Named turns come first, each shown by rows before and after it. Which turns, in which order, take the first row of each pair that follows to the second? Write the first one first, as in the answered first pair.
A (before -> after):
-0.354 0.147 1.087 0.517 0.569 -1.442 -0.945 -0.711 -0.996 0.437 0.796
 0.520 -0.871 1.902 -2.626 -0.398 -0.100 -1.192  ->  -0.098 -0.233 -0.512 -0.006 -0.796 -2.977 -0.456 -0.920 0.028 1.187
 -1.229 0.990 0.689 1.480 -1.404 -0.276 -0.357 -0.767
0.404 -1.689 -2.059 -0.969 -0.076 0.176 -0.928 -1.343 -0.364 -0.201
 -3.352 -0.703 -0.727 1.570 0.696 -1.284 -0.915 -0.109  ->  0.764 -0.226 -1.144 -0.463 0.613 1.871 -0.349 -0.980 -0.491 -1.558
 -2.983 -1.499 -0.884 1.741 0.770 -0.658 -1.746 -0.290
-0.525 -0.731 -0.688 0.343 0.704 -0.601 0.554 -0.648 0.573 0.616 -1.239
 0.944 -0.343 -0.220 0.799 0.478 -0.791 0.179  ->  -0.289 0.146 0.011 0.651 1.166 0.570 0.866 -0.501 0.356 -0.360 -0.829
 0.545 -0.479 -0.088 0.807 0.987 -1.265 -0.084
C (before -> after):
-0.023 -0.299 -1.491 -0.170 -0.998 -0.866 0.191 0.079 0.361 0.864 -0.394
 0.726 0.240 0.315 -0.216 -0.571 -0.231 0.615  ->  -0.424 -0.646 -0.564 0.245 0.678 0.693 1.047 0.889 0.066 -0.511 0.419
 0.756 -0.895 0.301 0.192 -0.775 -0.617 0.457
1.159 0.371 0.005 -0.302 0.185 1.569 -0.246 0.693 -1.259 0.338 1.065
 -1.193 -2.401 -0.852 -2.032 -0.523 -2.667 -0.860  ->  1.726 0.603 -1.265 -0.957 -1.759 -0.299 -0.941 -0.318 -0.867 2.000
 -0.230 -0.931 -0.812 -0.867 -2.065 -0.403 -2.420 -0.602
0.745 -0.550 -1.140 -1.331 1.355 -1.765 -1.972 -1.763 -1.350 1.256
 -0.487 -0.176 -0.319 0.601 -1.735 -0.786 0.844 -0.998  ->  0.487 -1.513 -1.129 -1.492 3.230 -0.583 -0.663 -0.850 -1.223 -0.322
 -1.089 0.061 -1.148 0.411 -0.530 -1.269 0.051 -1.234
Y (before -> after):
1.784 1.370 -1.056 -1.967 0.915 -0.154 -2.559 -1.360 -0.387 0.143 -1.164
 -0.092 0.714 0.648 0.782 1.770 1.060 -0.416  ->  1.216 0.903 -0.998 -1.299 1.191 0.539 -3.163 -0.927 -1.304 1.120 -0.398
 0.112 -1.719 0.623 -1.123 0.661 0.355 -0.888
-0.352 -0.804 1.021 -0.027 1.138 -0.276 -0.468 0.248 -0.442 -0.010 1.389
 -0.520 0.101 0.180 0.152 0.459 1.496 0.670  ->  -0.277 -0.745 1.061 -0.126 1.116 -0.300 -0.410 0.159 -0.428 -0.152 1.152
 -0.646 0.354 0.137 0.277 0.580 1.460 0.731
0.886 -0.178 -0.360 -0.287 1.778 1.284 0.008 -0.282 -0.551 -2.098 -0.691
 -0.677 0.032 0.437 0.357 -0.061 -0.434 -1.380  ->  0.476 -0.594 -0.217 -0.018 1.719 1.397 0.159 -0.010 -0.762 -1.450 -0.278
 -0.362 -1.198 0.302 -0.423 -0.540 -0.618 -1.281

Each pair is 2 to 4 turns apart.
-0.098 0.802 0.326 0.421 -1.340 -2.204 -0.168 -0.838 0.778 0.797 -1.092
 -0.415 1.681 0.866 0.045 0.919 0.483 0.492  ->  0.246 1.227 0.353 0.359 -0.290 -0.713 0.693 -0.635 0.643 -1.003 -1.935
 -0.743 1.849 0.940 0.776 1.174 -0.712 -0.017 -> A C
0.218 -0.557 -1.284 -0.079 -0.678 -0.204 -0.563 0.015 -0.885 1.771
 -0.277 0.967 -2.100 0.257 -1.522 -1.319 -1.064 -0.470  ->  0.513 2.002 0.852 1.180 -0.388 1.853 1.297 1.092 0.209 -1.192 0.561
 -0.107 -0.555 0.147 0.117 0.627 -1.753 -0.116 -> Y A Y C
0.301 1.337 0.766 0.504 1.260 -2.082 -2.236 -1.398 -0.014 -1.050 1.315
 -0.538 2.758 1.418 0.245 0.451 2.334 -1.258  ->  -0.396 0.468 1.473 1.011 3.188 -0.386 -1.649 -0.366 -0.845 -1.892 2.451
 -0.304 0.240 1.354 -0.564 -0.421 1.528 -1.796 -> A C C Y
0.732 -0.112 -2.422 -0.592 0.886 -0.457 0.036 -0.368 1.065 1.909 -0.951
 0.421 0.316 -0.436 0.975 0.176 0.104 0.154  ->  1.051 0.995 -1.588 -0.185 0.637 -0.128 -1.295 -1.060 0.203 2.451 0.431
 -0.255 0.169 0.057 -0.771 0.448 0.570 0.001 -> A A C
-0.597 0.267 0.122 0.297 -1.341 -0.446 -0.779 -0.551 -0.684 1.620 0.889
 -0.345 0.361 -0.323 -1.210 0.267 -0.023 0.306  ->  -1.159 -0.312 0.817 0.552 0.738 1.326 0.424 0.470 -0.695 -0.285 1.354
 -0.403 -0.921 -0.402 -0.599 -0.060 -0.605 -0.083 -> C C
-0.852 -1.217 -0.193 -0.244 -0.884 -1.542 -0.164 -0.562 0.475 1.256
 0.467 0.831 -0.362 -0.892 -0.253 -0.754 1.604 0.195  ->  -0.643 -0.734 -0.413 -0.053 -1.508 -1.516 0.911 -0.430 1.267 0.702
 -0.420 0.896 0.686 -1.190 0.737 -0.319 1.100 0.396 -> C C A
-0.954 -1.919 0.948 -0.109 2.345 0.981 0.166 0.848 -0.242 -1.483 1.234
 0.283 -2.214 -0.273 0.654 -1.193 0.135 0.034  ->  -1.197 -1.481 0.991 -0.064 -0.679 -1.997 -0.452 -0.037 1.425 0.611 1.538
 0.498 0.414 -0.798 1.268 -0.238 2.094 1.489 -> A C Y C
-1.080 0.019 1.572 -0.227 -1.468 -0.457 0.379 0.296 2.080 -0.072 -0.764
 0.351 2.486 0.091 2.687 -0.019 0.282 1.040  ->  -1.548 -0.956 2.243 -0.540 -0.523 -0.849 -0.632 0.089 1.645 0.141 0.747
 0.445 1.746 0.547 2.225 -0.346 1.710 1.031 -> A A Y A
-0.222 -0.494 -0.047 -0.308 0.364 -0.069 -1.090 -0.537 -1.034 0.852
 0.314 0.101 -1.340 0.068 -1.133 -0.367 -0.156 -0.330  ->  0.487 1.319 0.149 -0.054 -0.138 0.792 -0.791 -0.797 -0.781 0.098 -0.110
 -0.638 -0.249 0.215 -0.842 0.485 -1.034 -0.398 -> C A A C
0.346 0.538 0.479 0.735 -2.927 0.456 0.043 0.026 -1.051 2.403 1.018
 1.173 -1.669 0.706 -3.246 -1.228 -0.985 -0.628  ->  0.337 0.885 1.102 1.035 -1.887 1.612 3.794 1.670 1.342 -1.357 -0.508
 0.874 0.456 -0.128 1.124 0.286 -2.008 -0.048 -> Y A Y C
-1.240 -1.923 0.213 0.319 -0.682 0.032 0.815 1.280 -0.116 1.309 0.963
 1.028 -3.016 -2.030 -0.047 0.059 -0.388 0.186  ->  -0.655 -1.291 -0.014 -0.197 -2.141 -1.786 0.866 0.674 1.086 1.467 0.377
 0.811 -0.226 -2.113 1.535 1.176 0.765 0.989 -> C Y
-0.908 -0.564 0.214 0.939 -0.463 0.652 0.909 1.155 -0.384 1.031 0.413
 0.576 -2.087 -0.713 0.066 -0.936 -0.183 0.391  ->  -0.776 -0.799 -0.713 0.484 -1.039 -0.140 1.082 0.854 -0.189 1.392 -0.671
 0.943 -1.573 -0.872 0.625 -1.050 -0.408 0.463 -> C C
-1.488 -0.999 0.921 -0.725 0.794 -0.725 0.295 0.757 -1.014 1.147 1.679
 2.428 -1.933 -0.932 1.230 -1.141 -0.549 1.181  ->  -1.374 0.510 2.004 0.192 0.248 0.306 0.967 1.227 -0.628 0.168 2.391
 1.953 -1.571 -1.020 1.119 -0.295 -0.819 1.208 -> A C
-1.752 -2.753 -0.892 0.248 -2.096 -1.959 0.852 2.084 2.025 1.634 -0.406
 1.352 0.683 -1.950 1.110 -1.075 0.186 1.891  ->  -1.852 -0.965 0.735 1.163 -2.982 -1.820 -0.277 1.743 1.568 2.250 1.762
 0.634 0.472 -1.613 -0.665 -0.408 1.147 2.188 -> A C A A
0.820 2.739 0.771 0.592 -1.442 0.480 0.679 -0.355 0.863 -1.664 -0.360
 -1.394 2.658 0.495 0.657 1.785 -0.519 0.298  ->  -1.386 -3.665 -0.756 -1.212 1.049 -1.743 -0.267 0.000 -0.168 0.242
 -0.196 0.958 -0.616 -0.035 0.766 -1.609 1.448 0.319 -> C A A C
-0.643 -1.806 -2.339 -0.664 -1.311 -1.912 0.266 0.150 0.015 2.666 -1.968
 1.772 -1.386 -0.215 -0.468 -2.106 -0.321 1.122  ->  1.615 3.989 0.761 0.060 -0.196 1.894 0.212 -0.572 -0.599 -1.289 -0.228
 -1.546 1.729 1.342 -0.235 1.648 -0.802 0.118 -> Y Y A C
-1.304 -3.042 -2.004 0.408 0.389 0.487 1.395 -0.986 0.423 0.649 -0.569
 1.334 -0.357 0.456 1.367 -1.453 -0.096 -0.296  ->  -0.004 0.898 -1.552 1.100 -2.129 0.737 1.453 -1.679 1.002 0.571 -0.953
 0.083 2.051 0.619 0.975 0.331 -0.935 0.068 -> C C A
-0.226 0.074 -0.751 0.466 0.433 1.955 0.489 -0.191 -0.724 -0.446 -0.268
 -0.333 -1.073 0.031 -0.671 -0.440 -1.247 -0.246  ->  0.078 0.283 -0.968 0.383 -0.058 1.649 1.020 -0.134 -0.112 -0.811 -1.102
 -0.286 -0.089 -0.085 0.193 -0.112 -1.572 0.015 -> A A Y A
0.881 0.497 0.169 -1.458 2.477 -0.766 -1.000 -0.874 0.363 -1.490 -0.302
 -1.684 2.005 1.229 2.675 1.703 1.547 0.106  ->  0.758 1.246 0.346 -1.243 1.720 -1.013 -1.673 -1.213 0.057 -0.764 0.232
 -1.822 2.427 1.116 2.087 1.899 2.054 0.293 -> C C
-0.452 0.561 0.221 1.186 -0.569 1.605 0.912 0.770 0.330 -0.420 0.118
 0.332 -1.006 -0.536 -0.808 -0.189 -1.594 0.145  ->  -0.293 0.019 -0.531 0.686 -0.938 0.734 1.413 0.829 1.007 -0.346 -0.958
 0.553 -0.290 -0.718 0.237 -0.216 -1.687 0.212 -> C Y C
0.082 -1.765 -1.476 -1.000 0.388 -0.386 0.579 0.065 0.760 -0.008 -1.285
 1.153 -0.480 -0.347 1.575 -0.146 -0.775 0.452  ->  0.273 -1.322 -1.372 -0.929 0.348 -0.159 0.852 0.157 0.772 -0.367 -1.478
 0.974 -0.145 -0.419 1.764 0.130 -1.127 0.394 -> A A A A
0.327 1.456 0.227 0.240 -0.301 -0.024 -0.769 -0.048 -1.640 0.412 1.116
 -0.905 -1.256 0.186 -1.735 0.070 -0.105 -1.390  ->  0.749 1.163 -1.260 -0.309 -0.582 -0.126 0.637 -0.018 -1.055 -0.091
 -1.531 -0.653 -0.356 -0.140 -0.315 0.066 -1.832 -1.456 -> C Y A
0.141 -0.367 -0.412 -1.492 -0.508 -0.077 0.449 -1.091 0.977 -1.993
 -0.635 -0.991 0.512 -1.452 0.825 0.663 0.523 -0.204  ->  -0.159 -0.140 0.449 -1.032 0.463 1.226 -0.227 -0.955 -0.076 -2.231 0.749
 -1.358 -0.904 -1.284 -0.356 0.406 0.511 -0.724 -> A Y
-0.544 -1.030 0.571 1.311 0.038 -1.523 1.174 2.478 -0.294 0.685 1.084
 0.017 -0.132 -0.906 -0.101 -0.536 0.203 0.121  ->  0.982 0.999 -0.057 0.932 -0.630 -1.321 1.041 1.378 -0.069 -0.062 -0.520
 -1.010 2.147 -0.426 0.570 0.704 -0.593 -0.273 -> C A Y
0.944 1.760 0.675 -0.261 -0.594 -0.147 -2.541 -0.942 -1.255 0.794 1.217
 -1.441 1.408 1.340 -1.173 0.995 1.700 -0.060  ->  1.350 -0.305 -1.941 -1.681 1.345 0.274 -1.484 -0.981 -1.801 -0.034
 -2.528 -0.711 0.415 1.328 0.242 -0.429 -0.647 -1.277 -> C Y
-0.209 -0.705 0.865 -1.004 0.533 -1.405 -1.790 -0.619 -0.955 0.980 0.531
 -0.707 1.142 0.945 0.986 0.755 0.796 0.628  ->  0.111 -0.438 0.726 -1.062 2.193 0.518 -0.682 -0.002 -1.294 -0.824 -0.454
 -1.022 0.484 1.056 1.595 0.650 -0.705 -0.161 -> Y C A A
-1.029 -1.281 0.872 0.866 0.486 0.919 1.874 1.853 1.063 -0.172 1.872
 1.142 -1.779 -0.570 0.509 -0.642 -0.209 0.236  ->  -0.109 0.362 0.252 0.388 -2.357 -1.522 0.299 0.129 1.743 1.674 1.453
 0.725 1.407 -0.221 0.337 0.590 1.190 0.971 -> C Y
0.165 -1.453 -0.288 -0.643 0.096 -0.847 -0.364 -1.069 0.296 0.144 -0.010
 -0.124 1.045 0.005 0.900 0.336 1.758 1.038  ->  -0.115 -0.766 1.122 0.223 1.174 1.213 -0.277 -0.294 -0.509 -0.702 1.475
 -0.512 -0.878 0.148 -0.625 0.205 0.854 0.404 -> A A Y Y
-0.659 -0.633 1.753 1.922 -0.416 1.240 1.447 1.964 2.194 1.513 -1.200
 -0.068 -0.298 -3.046 0.796 1.049 0.534 1.932  ->  -0.288 0.003 1.540 1.835 -1.584 0.178 0.312 1.062 2.092 2.974 -0.972
 -0.167 0.305 -2.706 -0.208 1.276 1.273 2.072 -> A C
0.816 2.064 0.168 0.042 -0.184 1.743 0.822 0.522 -0.031 -1.976 -1.242
 -0.983 1.018 0.620 2.262 0.528 -1.590 -0.633  ->  -1.019 -1.745 -1.356 -0.171 -1.819 -1.433 0.630 1.008 0.748 1.223 -1.323
 1.332 -0.490 -0.688 2.009 -1.568 -0.400 0.544 -> Y A Y A
-0.319 -1.052 -0.273 -0.640 0.116 -0.371 1.812 0.974 1.662 -0.989 -1.045
 0.723 0.894 -0.984 2.366 0.316 -0.156 0.419  ->  -0.353 -1.389 0.018 -0.766 1.651 0.703 -1.002 0.197 -1.224 0.299 0.817
 0.472 -2.361 0.101 -1.434 -1.195 0.173 -0.989 -> Y Y A Y
-0.290 0.438 -1.434 -0.741 -0.746 -0.764 -0.381 -2.538 -0.090 2.219
 0.408 -0.007 -0.653 -0.907 -2.270 1.317 -1.117 -0.747  ->  -0.454 -0.708 -1.661 -1.068 1.657 1.090 1.391 -1.326 -0.069 -0.163
 -0.704 0.058 -1.460 -1.056 -0.589 0.941 -2.436 -1.250 -> C A
0.947 1.050 1.199 0.254 0.545 0.208 -1.102 -0.499 -0.805 -0.494 0.875
 -0.892 0.630 0.979 -0.863 1.356 0.757 -0.694  ->  0.749 -0.081 0.744 -0.255 2.089 0.922 0.143 0.371 -0.576 -1.810 -0.261
 -0.541 0.217 0.671 0.658 1.082 -0.070 -0.771 -> C C
0.981 1.559 0.243 -1.248 0.478 0.490 -1.958 -2.272 -0.927 -0.354 -0.530
 -1.528 0.890 1.342 -0.858 0.304 0.156 -0.848  ->  1.031 1.422 -0.192 -1.502 0.219 0.343 -1.861 -2.310 -0.846 -0.172 -0.905
 -1.321 1.178 1.171 -0.605 0.159 0.108 -0.787 -> C C C
1.396 2.016 0.304 2.118 -0.223 0.924 0.234 0.367 0.946 -1.727 0.268
 -0.663 -0.793 0.151 -0.613 0.016 -0.299 0.002  ->  1.534 2.131 0.330 2.014 -0.405 0.550 -0.628 -0.155 0.441 -0.963 0.673
 -0.963 -0.975 0.438 -1.376 -0.192 0.205 0.003 -> C A
-0.477 -0.239 0.393 0.461 1.041 1.603 1.082 1.256 0.126 -0.811 0.205
 0.234 -2.074 -0.412 0.184 -0.686 -1.019 -0.162  ->  -0.913 -1.020 -0.239 0.581 -1.163 -0.809 0.259 0.865 0.903 1.452 0.563
 1.069 -1.365 -0.913 -0.290 -1.031 0.233 0.713 -> A A C A
0.085 0.212 1.650 0.640 0.335 0.622 0.042 0.736 0.050 0.468 1.304 -0.145
 -1.327 -0.088 -0.196 0.600 0.284 -0.213  ->  0.729 1.038 1.444 0.468 0.108 0.657 -0.280 0.232 -0.207 0.602 0.934
 -0.594 -0.840 0.180 -0.522 0.973 0.096 -0.476 -> C A A
-0.786 0.599 1.264 1.154 -0.134 2.862 3.073 0.713 -2.026 -1.315 -0.329
 0.172 -1.689 0.296 0.428 -0.679 -0.660 0.924  ->  -1.693 -0.928 1.425 1.125 -0.764 1.569 2.488 0.942 -1.846 0.124 0.725
 0.999 -2.535 -0.136 -0.133 -1.447 0.647 1.553 -> A A C
-0.828 0.877 0.192 1.435 -0.362 0.468 0.852 1.673 0.221 0.584 0.453
 0.470 -1.060 -0.389 -0.424 -0.317 -0.995 0.270  ->  -0.294 1.617 -0.025 1.533 -1.090 0.233 0.729 1.261 0.199 0.826 -0.013
 0.091 -0.326 -0.159 -0.292 0.016 -1.203 0.357 -> C A
-1.015 1.987 1.047 -0.816 -0.175 0.337 0.769 0.232 0.651 -2.669 0.979
 -1.808 0.337 -0.611 0.569 0.775 -0.257 1.505  ->  -2.002 -1.158 0.140 -1.763 0.305 -1.551 -0.577 0.065 -0.040 -0.657 1.574
 -0.588 -1.319 -0.682 -0.220 -0.922 1.386 1.603 -> C C A A
1.092 -0.702 0.259 -1.141 0.322 -0.570 -0.335 1.051 -0.460 0.624 -1.032
 1.281 1.692 0.167 0.145 -0.283 2.301 0.662  ->  1.358 0.906 1.364 -0.469 0.886 1.317 0.438 1.473 -0.366 -0.822 -0.266
 0.570 1.771 0.410 0.067 0.516 1.572 0.348 -> A C
-0.685 1.552 0.083 0.061 -1.499 -1.365 -0.180 -0.068 1.529 0.113 0.979
 -0.775 1.340 0.731 1.112 1.701 1.644 0.949  ->  0.030 2.084 -0.306 -0.322 -1.037 -0.976 -0.548 -0.569 0.927 -0.175 0.200
 -1.286 1.625 1.153 1.045 1.972 1.045 0.402 -> A C A C
0.134 0.212 0.181 -0.518 0.709 -0.724 -1.066 -0.711 -0.474 -1.309 0.579
 -0.322 0.718 0.152 -0.321 1.496 0.901 -1.098  ->  -0.277 -1.304 -0.881 -0.794 0.633 -1.491 -1.174 -0.736 -0.549 -0.324
 -0.054 0.412 -0.043 -0.097 -0.417 0.541 0.759 -1.031 -> C C Y A
0.761 0.214 -0.228 -0.459 0.101 -0.709 -1.710 -1.081 -0.575 0.984 -0.039
 -0.729 1.299 0.474 -0.746 0.891 1.567 -0.832  ->  0.328 0.152 0.966 0.055 1.768 0.995 -0.905 -0.104 -0.913 -0.482 1.080
 -1.027 -0.090 0.576 -0.600 0.771 1.373 -1.119 -> C C
-0.911 -0.517 1.051 1.277 0.256 1.224 1.884 0.761 2.050 0.101 1.365
 0.463 -1.375 0.481 -0.830 -0.488 0.430 0.254  ->  0.237 0.760 0.600 0.861 -0.053 1.337 2.476 0.430 2.534 -1.071 0.029
 -0.143 0.567 0.689 0.496 0.671 -0.275 0.136 -> A A A Y
2.376 2.072 1.665 -0.292 0.349 1.307 -1.582 0.871 -0.840 0.068 1.645
 -0.056 0.811 -0.630 -0.018 0.474 -0.225 -1.333  ->  2.733 2.271 0.699 -0.656 -0.836 0.603 -1.052 0.529 0.058 0.146 -0.086
 0.065 2.067 -0.937 1.073 0.836 -0.752 -1.140 -> A A A
0.380 0.905 0.637 0.298 1.514 0.464 -2.156 -2.554 0.979 0.347 -0.113
 -0.517 0.992 0.928 0.332 1.794 0.164 -0.693  ->  -0.665 -0.898 0.939 0.747 2.920 1.324 -1.621 -1.616 0.527 0.034 0.688
 0.099 -1.598 0.545 -0.099 0.554 -0.112 -0.588 -> A C C Y
-1.072 0.747 2.032 0.732 0.555 1.323 -2.265 0.224 -0.113 -0.590 0.293
 -1.141 -0.277 -0.340 -2.176 -1.972 1.083 -0.703  ->  0.130 1.918 0.366 0.010 -0.334 0.870 -1.213 -0.431 0.719 -0.991 -2.752
 -1.405 2.230 -0.341 -0.499 -1.089 -0.420 -0.867 -> C A
0.565 -0.275 -0.581 -0.234 2.086 1.315 -0.777 0.082 -0.906 -0.692 -0.550
 0.366 -1.951 0.779 -0.015 0.101 -0.914 -0.354  ->  1.118 -0.265 -1.734 -0.875 0.704 -0.351 -1.094 -0.778 -0.665 0.540
 -2.024 0.568 -0.574 0.583 0.200 0.197 -0.639 -0.159 -> C C
-0.136 -1.533 -0.548 -1.303 1.861 -1.420 -1.245 -0.368 0.044 0.931 0.532
 1.269 -0.341 0.722 1.641 0.603 1.772 -0.327  ->  1.172 0.793 -0.761 -1.153 1.000 -0.551 -0.567 -0.724 0.499 -0.111 -0.996
 0.305 1.656 1.029 2.271 2.098 0.365 -0.502 -> A A C C
0.685 2.327 -0.197 0.361 0.292 1.977 0.433 -0.185 0.447 0.906 -0.428
 0.354 -1.539 -0.028 -1.651 0.397 -2.600 -1.910  ->  0.800 1.674 -1.341 -0.348 -1.118 -0.064 -0.128 -0.963 0.697 2.727 -1.369
 0.879 -0.726 -0.161 -1.563 0.075 -1.921 -1.620 -> C A A A
1.485 1.265 -1.051 0.953 -0.100 0.192 -1.614 -1.668 -1.406 0.057 -0.975
 -1.695 -0.513 0.261 -0.696 -1.124 0.076 0.024  ->  0.689 0.905 -0.338 1.930 0.120 1.570 -0.212 -0.280 -1.003 -0.762 -0.597
 -1.217 -2.071 -0.419 -0.706 -1.389 -0.959 0.253 -> Y C A C
